In the data rows, 128 means zero.
Each pair is two rows. How far apart are they, by a hidden measure? 0 means very close, and 30 very far. Two or three weighted sums of its numbers give each row a place; it is the straight-line distance between the places.
[120 147  35 115 102 156  87 120 187 132]
[ 97 142 104 121 111 124 104 135 124 161]: 9
[138 164 136 128 112 106 100 148 161 128]
[132 129 167  77  98 134  72 129 150 129]: 5
[102 134  99 121 115 143 124 104 125 121]
[149 121 135 101 175 161 165 151 164 168]: 24
[135 102 126  83 122 151 149 123 150 146]
[ 83  92 131  72 147 143 131 135 108 108]: 8
[146 213 176 118 112  97  37 211 143 140]
[130 158 147 161 115 108 119 163 153 116]: 7
[185 136  99 148 144 143 147  18 101 127]
[123 121 128  60 161 122 134 128 141 141]: 19
[141 170 134 137  98 112 123 118 148 133]
[ 83  85 145 115 164 195 142 125  81 103]: 12
[136 135 129 148 123 102 121 113  98 120]
[105 120 161 116 124 126 125 107 132 115]: 10
[127 131 130 158 133 110 123 138 130 106]
[118 104  93  91 137 117 152  55  22  86]: 25
[100 110 132 108 126 137 129 123 106 117]
[133 147 143 182 126 110 138 147 121 123]: 2
[121 127 121 130 136 131 126 113 127 107]
[124  97 152  91 143 128 156  90 101 128]: 2
[124 118 146 141 131 125 131 115 142 125]
[136 134 152 132 108 109 143 141 138 132]: 1
[110 117 151 139 134 126  99 101  98 122]
[ 91 100 174  90  96 149 143 122 138 139]: 13
[177 142  96 116 114 105 157 116 157 147]
[145 142  73 176 124 136 127 110 161 121]: 2
[115 100  88 181 122 132 154 127  69 137]
[196 225 174 155 147  86  59 187 154 143]: 15
[125 155  22 170 147 148 103 150 135 144]
[118 138 162 109 111 133 130 120 137 107]: 2
[132 153 126 176 129 160 170 205 231 134]
[118 121  64  90 163 160  75 130 159 155]: 15
[151 129 138 135 131 122 129 140 111 140]
[126 133 110 119 118 119 143 145 123 132]: 4
[130 122 130 113 137 119 144 121 123 127]
[108 107 123 134 141 129 115 116 124 130]: 7
[108 110 144 114 129 127 124  94 119 113]
[142 166 198 128 102 121 123 126 143 140]: 10
[128 136 148 143 112 112 137 127 121 127]
[169 115 139 136 160 109 178  91 109 130]: 7
[137 108 113  89 158 138 153 139 132 143]
[165 139 128  92 128  98 175 127 110 144]: 10
[137 142 181  79 121 121 188 140 150 127]
[127 127 103 143 143 119 139  92 162 125]: 14
[110 132 103 120 106 148 111 114 117 118]
[127 132  89 153 129 123 136 132 109 120]: 3
[130 119 100 174 157 143 140 146 118 151]
[141  88 147 118 178 103 174 147  58 152]: 7
[146 149 144  92 162 151  71 161 199  96]
[115  62  88  97 146 188 149  77  50 118]: 19
[163 145 107  65 121 122 155 137 130 161]
[150 150 131  67 101 116 145 135 147 140]: 2
[103 125 159 113 121 129 127 123 148 117]
[125 124 130 119 136 118 115 134 118 131]: 5
[133 127 143 122 122 115 130 126 144 119]
[148  24 102  76 196 222 191 131  11 174]: 18
[117 133 100 115 124 120 146 127 133 124]
[119 133 131 125 140 132 124 130 118 132]: 5
[154 109  30  13 114 146 186 158 166 135]
[134 162 168 134 119 100 107 170 187 122]: 20
[146 166 220 139  85 128 113 115 144 119]
[138 132 131 125 115 132 119 144 112 155]: 5
[149 164  13 143 128 123  50 132 168 144]
[ 96 175 157 135 125 146 125 112 139 125]: 18
[118 125 123  94 130 126 130 129 123 130]
[140 158  81 140 113 113 143  98 122 111]: 14
[133 131 105 119 119 121 139 124 102 141]
[140 136 105 141  94 116 133 124 141 126]: 3
[132 102  93 187 129 127 143 145 138 140]
[115 122 139 130 119 124 151 121 124 122]: 9
[121  88  64 165 141 161 155 109  73 148]
[110 127 127 145 116 124  98  96 115 124]: 8
[127 113 110 123 129 115 177 143 111 134]
[124 121 142 139 136 121 120 104 112 119]: 4
[ 41 144 114  86 100 138  34 121  83 111]
[152 122 125 150 146 118 124 194 136 159]: 18
[  5 100 162  56  71 255  45   0   1  62]
[126 117 162 112 143 110 159 150 108 150]: 28
[118  88  81 126 140 124 133 125 137 130]
[170 184 147 162 140 104 134 168 173 107]: 15
[153 176 222 107 103 100 108 166 176 139]
[121 130 138 139 120 119 133 110 116 135]: 14
[129 131 134 144 118 118 145 115 112 127]
[127 140  94 157 116 120 130 128 143 130]: 2
[138 171 124 144 124 114 117 124 130 124]
[166 131 113 121 150 118 160 174 188 142]: 14
[126 136 124 133 133 136 157 125 114 128]
[ 98  83 107  80 104 149  70  79  93 154]: 21
[147 183 151 163  95 106  91 161 158 130]
[175 218 138 194  98  57 121 234 214 147]: 7
[126  99  93 122 125 115 132 144  94 129]
[140 124 147  89 130 136 136 115 125 134]: 15
[110 142 146 121 130 140 124 126 116 118]
[135 128 135  99 133 137 107 124  51 137]: 7
[ 99 129 138 141 135 125 121 112 134 124]
[135 154 115 104 123 119 128 148 145 141]: 6
[116 132  84 120 119 151 108 139  99 155]
[115 125 128 109 135 139 134 117 111 129]: 4
[160 108  49 108 137 128 159 116  96 138]
[137 137 102 120 114 126 159 128 113 128]: 4
[136 129 138 161 202 136 209 157 203 119]
[121  90 158 102 122 128 167 109  93 116]: 23
[136 133 100 122 128 111 149 141 100 126]
[121 124 125 171 118 144 118 124 104 133]: 7
[131 111 127 149 123 116 128 141 113 133]
[ 84  27 135  89 189 185 170  94  46 140]: 12
[145 143 152 137 124 121 103 141 176 118]
[122 145 151 148 119 131 118 112  99 121]: 11
[125 109  85 132 163 129 107 131 113 133]
[157 143 118 150 120 121 157 106 166 133]: 9
[141 217 111 175 106 104 117 124 122 143]
[126 143 166 145 112 106 102 109 118 117]: 12
[146 126 130 140 139 122 141 139 131 139]
[134 112 159 134 153 118 155 171 154 148]: 10
[122  62  75 110 168 183 184 117  55 153]
[112 117 173 122 119 142 125 118  74 138]: 10
[130  85  96 146 138 141 166 145 116 128]
[128 170 111 155  95  94 114 177 154 139]: 6
[158 117 134   2 121 117 182 128 107 135]
[133  78 103 140 167 118 197 130  86 143]: 12
[129 135 138 156 123 118 131 140 110 125]
[178 218 174 153  57  81 103  84 188 110]: 5
[122 116 148  96 132 129 129  79 100 111]
[109 108  72 178 141 155 135 163 109 143]: 9
[ 81 144 155 133 134 150  86 101 155 100]
[126 151  56 106  95 121 142 142 151 157]: 4
[127 128 139 140 139 121 122 118 115 109]
[154  76 164 119 121 147 202 147 158 134]: 16
[116 123 163 127 140 172 108 138 137 120]
[126 126 125 157 118 127  87 134 150 128]: 17
[140 120 150 130 127 102 128 130 124 127]
[146 107 131 113 131 110 129 125 117 132]: 1
[132 146 137 160 117 120 158 128 127 114]
[115 137 140 133 131 116 125 131 120 118]: 6
[131 124 118 119 120 108 121 122 138 120]
[152 160 108 177 128 108  79 158 161 125]: 5
[117  91  92  95 133 160 153 122 109 119]
[159 120 129  80 148 108 124 133 125 119]: 7
[132 125 109 141 127 112 142 123 114 138]
[124 129 114 122 119 120 123  77 138 119]: 3
